In the rows, 128 means zero.
First come named moves, each a turn or a mirror, each shown by rows before and after it. For each pair of rows after them, which moves, in which order, take the first row to the second? The first pair is done for you.
q381 (before |-> after):
[ 85 153 144 158 153 114 139 112 105 115 137 116 150 138 133 128 176 121
 116 137 131 120 118 106 149  94 147 152] |-> [ 85 135 132 150 147 110 148 126  97 118 132 119 146 147 131 125 164 124
 117 133 134 109 126 107 151  93 142 167]
[122 105 125 128 117 147 121 125 143 121 128 127 114 141 129 135 121 133
 123 135 138 128 128 112 145 129 128 136] |-> [124 118 136 129 124 145 118 115 152 119 133 127 112 129 128 135 120 133
 130 143 137 136 122 114 142 139 133 129]
[102  49  85 143  68 146 140 190  81 116  74  99 131 119 105 160 108 113
 202 151  95  89 163 116 142 112 116 212] |-> [ 98 139 171 191 122 137  99 102 166  94 123  78 144  34 146 164 157  91
 194 207  85 168 121 154 120 139 167 113]
q928 (before |-> after):
[136 161 132 154 122 166 102  98  53 181 160 166 192 115  94 153 149  80
 107 167 137 106 125 134 163 155 136 139] |-> [128 158 149 155 124 160 100 106  57 175 175 157 192 117  95 167 167  80
 112 167 129 110 107 130 172 147 135 139]
[140 142  94 108  89 143 126 132  95 146  93 140 126 126 143 110 116 120
 102 128 133 145 156 119 141 139 126 136] |-> [121 133 135 123 103 127 118 158 114 136 141 102 111 122 148 142 171 119
 125 129  98 139 103 108 159 109 133 136]
[139 158 137 127 169 113 114 143 132 122 148 130 135 103 137 136 169 100
 121 110 100 142 118 136 115 114 136 134] |-> [149 167 113 112 156 123 121 127 115 121 118 152 145 105 136 110 132 102
 108 103 116 150 145 146 101 136 128 127]
[150 141 129 126 140 126 119 136 117 120 127 150 148 113 127 123 125 134
 116 124 139 136 130 146 111 130 136 124] |-> [141 137 139 128 151 118 114 143 124 122 140 132 142 112 126 135 146 129
 125 120 129 133 112 141 117 123 136 121]
q650 (before |-> after):
[ 69  82 176 150 129 147 149 158 161 135 137 112 117 121 103 136 150 150
 114 118 106  87 114 104 134  81 118 154] |-> [ 63 108 185 169 125 163 136 109 193 136 131 103 118 102 118 124 137 146
 107 147 111 110 135 107 124 112 130 131]
[118 187 144 138 144  89 101 111 135 175  56 140 163 128 122 111 150 124
 120 165 141 129 146 128 110 126 119 117] |-> [124 166 138 116 151  74 106 154 105 172  62 147 175 139 116 122 166 127
 124 141 137 114 131 128 109  96 112 135]
[111 124 106 115 125 132 136 127 147 114 101 129 117 166 126 123 107 153
 140 153 146 109 149  95 126 140 120 160] |-> [130 160 126 119 138 125 125  97 159 111 102 138 127 133 138 116 105 146
 129 165 152 145 145 120 111 151 129 128]
[119 138 154 135 157 120 114 134 144 130 147  99 116  96 144 139 139 124
 143 126 124 126  96 131 135 125 124 114] |-> [112 126 142 126 152 114 113 147 134 129 145 103 117 103 135 145 143 122
 144 122 124 116  94 127 140 117 124 127]

Each pair is 2 to 4 moves apart.
[118 129  96 111 109 126 137 136 101 126 101 152 137 145 113 102  96 131
 126 125 122 147 177 137 128 126 126 157] |-> [114 135 145 114 141 103 124 161 114 109 157 128 140 120 123 132 167 125
 141 124  97 158 111 144 141  92 149 145] | q381, q928, q650
[119 183 133 126 179  92 132 144 179  75 171 134  97 130 146 117 194 156
  54 123 139 155  94 142  96 101 133 103] |-> [124 197 107 130 158 116 134 100 187  84 132 151  97 133 149  93 142 153
  40 134 161 167 137 143  86 142 131  89] | q928, q381, q650, q381
[129 112  92 110 111 128 154 157 107 135 116 130 132 139 119 148 117 131
 119  96 133 127 142 131 133 111 116 162] |-> [137 160 110 128 122 130 138 107 130 134 115 147 142 108 135 135 109 117
 109 120 144 168 155 153 117 144 133 118] | q928, q381, q928
[126 141 177 108 184  76 141 171 109 106 200 140 161  81 124 147 182 121
 108 116 116 187  32 129 126  93 145  66] |-> [115 177 181 150 166 122 123  80 168 114 174 129 145  68 140 127 133 119
  96 161 132 214  67 133 112 149 161  33] | q650, q928, q381, q928
[156 141 155 108 171  90 141 159  74 169 119 179 130 145 149 159 181 114
 101  89 105 158 135 159 121  69 101 113] |-> [128 108 154 123 152 105 143 174  90 169 136 140 102 171 145 185 190 119
 116  92  85 125 118 125 150  65  96 144] | q650, q381, q650, q381
[118 114 168 129 129 139 170 133 113 135 174 119  72  98  96 177 146 119
 130  96 128 137  84  93 125 104 120 145] |-> [128 107 153 107 126 130 179 151  83 140 158 134  81 104  90 165 132 123
 130  82 135 126 101  96 123  97 111 159] | q650, q650, q650, q381
[125 145 132 144 122 157  85  64 180 121 106 117 102 128 148 163 120 180
 112 134 129 150 165 138 150 157 176  79] |-> [149 130  89 108 104 161 106  97 128 131  76 152 118 152 133 140  93 184
  99 104 143 131 201 142 144 159 154 113] | q381, q650, q381
[140 139  89 174  79  94 154 157  90  92 104 167 145 153 162 129  79 110
  61  79 133 101 125 146 125 201 135 169] |-> [128 144 143 185 113  66 143 185 105  74 167 138 148 126 170 165 149 105
  77  78 111 111  60 153 138 166 155 152] | q381, q928, q650
[143  81  96 125 114  86 153 159 140 107 176 103 103 155 139 180 122 149
 129 127 122  70 115 113 156  82 123 194] |-> [128  88 108 154 105 100 145 121 167 111 182  82  87 148 148 184 114 145
 131 148 120  76 115 103 154  98 125 186] | q928, q650, q928, q381
[121 140 179 172 125 137 125  93 173 140 151  85 112 129 124 134 142 119
 147 154 128 140  88 103 133 114 154 109] |-> [128 157 172 173 127 151 121  74 175 140 137  98 120 118 130 124 124 115
 140 152 137 155 106 108 121 130 160  95] | q381, q928, q381
